In the data rows, 128 means zero.
Here are some points, each followed by its number:
141,119,106,120,160,131,98,124,135,117,129,78,153,103,97,88,227,110,187,86,106,96,109,154 0
130,115,116,114,132,134,99,119,114,117,126,131,131,105,137,139,158,117,165,125,126,116,121,135 1
104,121,152,132,73,107,100,166,142,99,126,196,103,102,168,213,98,112,98,181,157,180,119,109 2
95,152,99,148,93,105,98,173,106,97,130,217,124,101,148,141,96,114,90,193,173,111,101,123 3
130,122,113,113,179,120,118,106,131,130,116,82,158,103,97,86,226,112,156,81,103,90,134,145 4
183,134,103,105,172,143,97,114,113,112,132,85,150,105,81,87,161,157,179,78,101,108,106,138 5
107,121,148,126,98,111,137,108,125,118,114,217,106,101,165,196,86,140,92,207,179,194,99,112 6
122,109,153,99,90,134,165,140,111,121,106,150,101,185,130,168,101,126,89,169,161,172,112,116 7
117,146,97,96,163,165,146,156,132,173,128,84,156,216,102,87,131,112,113,81,102,111,127,173 8
107,106,99,132,84,101,184,97,204,149,105,183,107,109,151,182,94,112,96,229,166,184,98,140 9
148,123,106,120,153,137,104,125,107,109,122,120,135,125,98,95,127,144,140,103,119,106,129,132 10
118,143,107,163,124,116,98,157,106,98,134,168,130,102,130,121,122,113,107,154,147,108,151,124 11
100,132,118,158,108,116,144,114,99,115,128,135,106,99,165,116,128,113,105,144,128,100,132,120 12
105,148,132,145,124,118,97,136,109,100,159,92,105,101,103,123,123,140,99,80,101,106,255,99 13
124,119,173,123,97,120,157,130,108,135,116,160,107,124,158,177,97,112,100,180,158,123,126,108 14
160,131,102,102,187,138,98,117,108,114,132,76,152,104,103,87,168,157,172,76,101,87,108,172 15
141,112,177,102,117,162,96,220,129,138,207,80,164,183,101,88,125,133,100,80,102,87,197,113 16
183,108,211,103,99,155,137,135,109,142,129,112,118,166,106,154,114,111,174,85,139,140,101,115 17
128,109,165,103,121,184,172,116,101,171,104,83,128,255,98,130,84,157,142,79,115,166,148,123 18
150,108,175,99,152,116,205,86,242,199,115,82,145,255,98,94,183,112,216,82,103,112,102,125 19
127,108,116,125,160,124,134,104,155,118,121,119,147,106,128,121,181,113,163,139,125,126,145,141 20
132,114,122,156,107,106,122,105,181,155,123,170,107,102,148,172,101,124,175,191,133,134,102,154 21
142,143,108,107,182,152,97,115,111,117,115,82,154,108,97,87,192,158,164,79,103,98,134,132 22
108,110,157,135,84,105,171,105,127,150,105,204,104,100,198,227,110,110,95,223,174,148,96,96 23
153,131,120,116,157,139,137,143,134,127,136,127,136,105,133,131,120,154,121,135,124,117,153,116 24
155,125,98,102,155,155,98,151,107,114,145,77,144,107,94,85,178,115,176,82,103,115,148,112 25
139,108,158,101,82,123,255,103,203,200,108,81,147,201,126,113,144,113,174,90,117,108,100,113 26
143,143,98,103,122,129,161,134,105,140,140,84,116,104,121,97,102,157,114,130,142,132,142,116 27
138,165,120,120,135,128,98,182,125,145,155,131,138,135,137,139,90,112,102,123,123,118,136,105 28
111,148,108,180,163,113,109,105,142,117,107,122,123,101,119,86,156,113,113,140,108,99,104,150 29
121,139,122,116,154,135,124,108,125,130,105,128,135,105,132,138,134,151,130,131,128,110,116,124 30
160,108,221,102,99,130,205,116,97,173,131,115,103,219,99,190,100,113,95,116,139,162,142,111 31
112,150,108,214,114,102,98,94,103,99,107,158,106,102,166,87,95,113,93,157,137,96,100,159 32
109,128,134,108,141,140,98,141,105,98,155,85,126,101,89,87,181,117,138,80,106,97,198,101 33
122,140,123,114,156,131,124,114,125,131,105,128,135,105,138,140,144,151,127,133,128,121,116,119 34
133,115,147,133,136,112,192,90,190,171,112,113,131,217,139,108,156,111,173,118,117,108,101,127 35
87,109,128,183,94,120,100,117,105,100,109,179,110,102,192,145,88,138,87,137,149,157,101,121 36
145,121,116,117,153,134,98,99,101,109,124,127,136,105,126,113,128,153,139,102,120,123,103,129 37
118,108,130,121,150,120,124,111,149,120,119,125,142,103,133,138,151,115,155,134,126,127,131,138 38
99,109,117,150,103,105,193,97,225,148,108,185,113,106,190,180,104,111,105,231,163,163,97,135 39
120,121,140,138,91,139,126,129,104,101,113,84,103,98,116,90,107,122,89,85,122,117,176,113 40
110,113,121,155,96,115,99,135,108,99,127,181,103,100,167,175,119,129,100,131,140,190,111,105 41
107,109,134,110,91,114,97,116,111,99,135,207,103,103,138,197,94,124,107,163,161,223,100,90 42
144,128,107,114,166,179,99,168,118,119,153,82,138,106,88,87,169,122,155,84,101,97,188,106 43
111,175,99,178,128,103,124,145,146,175,120,105,168,155,96,96,124,114,108,133,113,109,117,224 44
139,142,121,108,148,151,99,113,108,98,162,80,104,103,96,85,123,171,122,84,101,99,214,96 45
109,142,99,235,156,113,101,131,153,101,108,160,105,98,133,87,93,109,96,167,129,94,106,154 46
New points follow, each followed by the numbers of its two nearest points above by angle, nearest first.
93,110,159,137,86,98,205,96,139,150,104,199,106,101,199,205,94,112,91,231,186,153,99,107 23 14
145,137,152,105,121,155,118,160,118,113,161,82,117,139,96,116,133,123,116,100,127,151,175,110 16 33
155,108,192,115,103,135,135,124,122,134,122,150,112,142,142,175,106,111,143,127,150,141,100,117 17 14
160,109,154,100,173,125,194,116,230,202,105,82,126,225,86,92,143,111,226,89,100,103,104,130 19 35
117,113,119,159,110,127,121,117,103,106,114,163,134,102,159,113,141,131,136,122,143,136,108,118 36 41
102,108,124,182,78,113,134,118,101,100,104,208,123,102,192,128,107,137,101,147,166,154,98,109 36 41
167,132,105,111,192,144,97,131,102,108,123,82,156,106,99,88,189,143,152,83,103,97,152,136 22 15
148,108,153,96,165,129,193,105,224,200,109,79,128,255,96,93,176,114,225,85,102,89,104,148 19 35
99,133,165,97,96,149,129,225,101,99,150,105,100,137,104,110,94,110,96,145,142,108,147,94 16 28
112,156,97,154,109,116,99,157,130,146,129,148,142,126,105,131,116,128,103,161,128,154,118,182 44 3
112,148,92,218,110,109,121,104,113,100,108,176,106,99,162,90,95,111,94,175,133,101,102,159 32 46
129,157,103,102,193,149,97,115,114,117,105,82,153,108,94,87,176,175,148,78,102,99,125,135 22 15
136,127,143,116,128,156,160,133,130,182,105,83,132,246,93,114,105,141,148,93,111,142,138,156 18 8
148,167,125,102,102,162,100,254,112,142,208,80,161,166,94,86,116,142,128,79,106,112,174,122 16 28
120,154,102,177,165,124,97,102,129,105,107,123,124,102,120,87,117,132,120,140,107,97,102,157 29 46
166,183,97,102,167,100,153,134,158,202,178,84,162,153,96,87,120,112,126,80,102,92,101,177 8 44
105,126,133,98,98,145,172,117,104,117,105,135,101,175,103,130,94,147,112,144,177,189,104,111 7 31
116,108,123,157,93,108,98,126,107,101,145,169,104,100,172,177,131,143,95,127,131,152,129,97 41 36
151,117,99,174,111,106,117,105,219,176,133,142,108,103,129,150,108,114,217,182,105,109,101,183 21 39
109,121,99,119,87,116,175,126,166,138,105,163,108,153,132,147,96,111,94,182,169,151,108,137 9 39
156,131,96,103,182,137,98,117,126,114,131,81,147,106,106,85,167,158,171,81,104,96,107,169 15 5
162,110,101,146,137,100,181,112,203,135,106,128,106,186,95,92,112,114,114,205,119,110,147,142 35 9
103,167,96,214,135,91,98,103,152,116,113,81,185,101,151,87,187,159,92,129,102,88,99,157 29 44
101,159,104,222,158,112,97,107,147,99,107,145,106,100,131,87,110,114,97,176,111,106,100,147 46 32
100,140,118,101,116,159,98,150,107,99,160,78,106,99,96,89,138,113,123,77,100,100,188,99 33 45
97,122,144,100,102,176,103,205,106,141,146,82,166,228,102,88,119,139,105,79,103,93,164,132 16 8
109,107,154,133,96,98,204,103,129,153,106,204,105,103,196,205,91,109,92,228,186,162,97,126 23 6
119,109,160,137,93,105,171,112,125,153,106,207,107,102,195,226,92,113,102,216,173,137,102,107 23 14
122,116,117,103,129,128,98,144,121,99,152,136,126,102,110,153,144,114,133,114,131,197,117,125 42 41
183,128,137,99,134,163,98,194,93,140,207,80,159,180,99,87,104,187,96,80,104,112,193,106 16 45
153,129,98,102,148,143,139,121,110,138,133,95,134,110,124,118,128,154,129,120,127,131,139,126 27 5
132,151,177,102,95,156,99,216,104,156,209,85,148,146,91,108,126,132,113,83,104,101,174,120 16 43
141,157,95,103,140,160,99,142,108,116,161,85,117,104,101,89,123,170,124,83,101,111,171,108 45 43
158,114,153,107,157,132,166,102,197,167,127,83,148,220,100,91,187,117,204,83,102,109,125,123 19 35
85,116,96,201,105,95,109,103,101,101,105,197,116,102,175,99,114,126,94,148,169,157,98,122 36 32
128,120,174,97,112,144,108,141,105,135,157,83,140,130,109,101,125,139,99,82,103,105,149,91 16 33
122,130,113,110,107,135,98,136,108,105,134,175,110,102,127,155,104,134,112,145,146,175,125,106 42 41
127,145,97,156,116,108,151,131,164,189,125,107,164,154,103,97,145,112,132,139,104,118,117,202 44 8
114,142,138,101,106,140,98,150,114,103,161,80,129,102,103,86,176,112,113,83,100,105,163,97 33 43
109,109,222,104,81,160,170,153,112,147,108,120,106,210,148,173,108,111,125,116,131,141,100,127 31 7
100,108,156,110,93,95,207,94,136,149,105,208,105,104,203,209,109,111,93,204,159,150,98,101 23 14
129,139,109,103,127,139,136,134,105,129,141,116,112,105,124,124,110,155,112,134,131,143,144,104 27 24
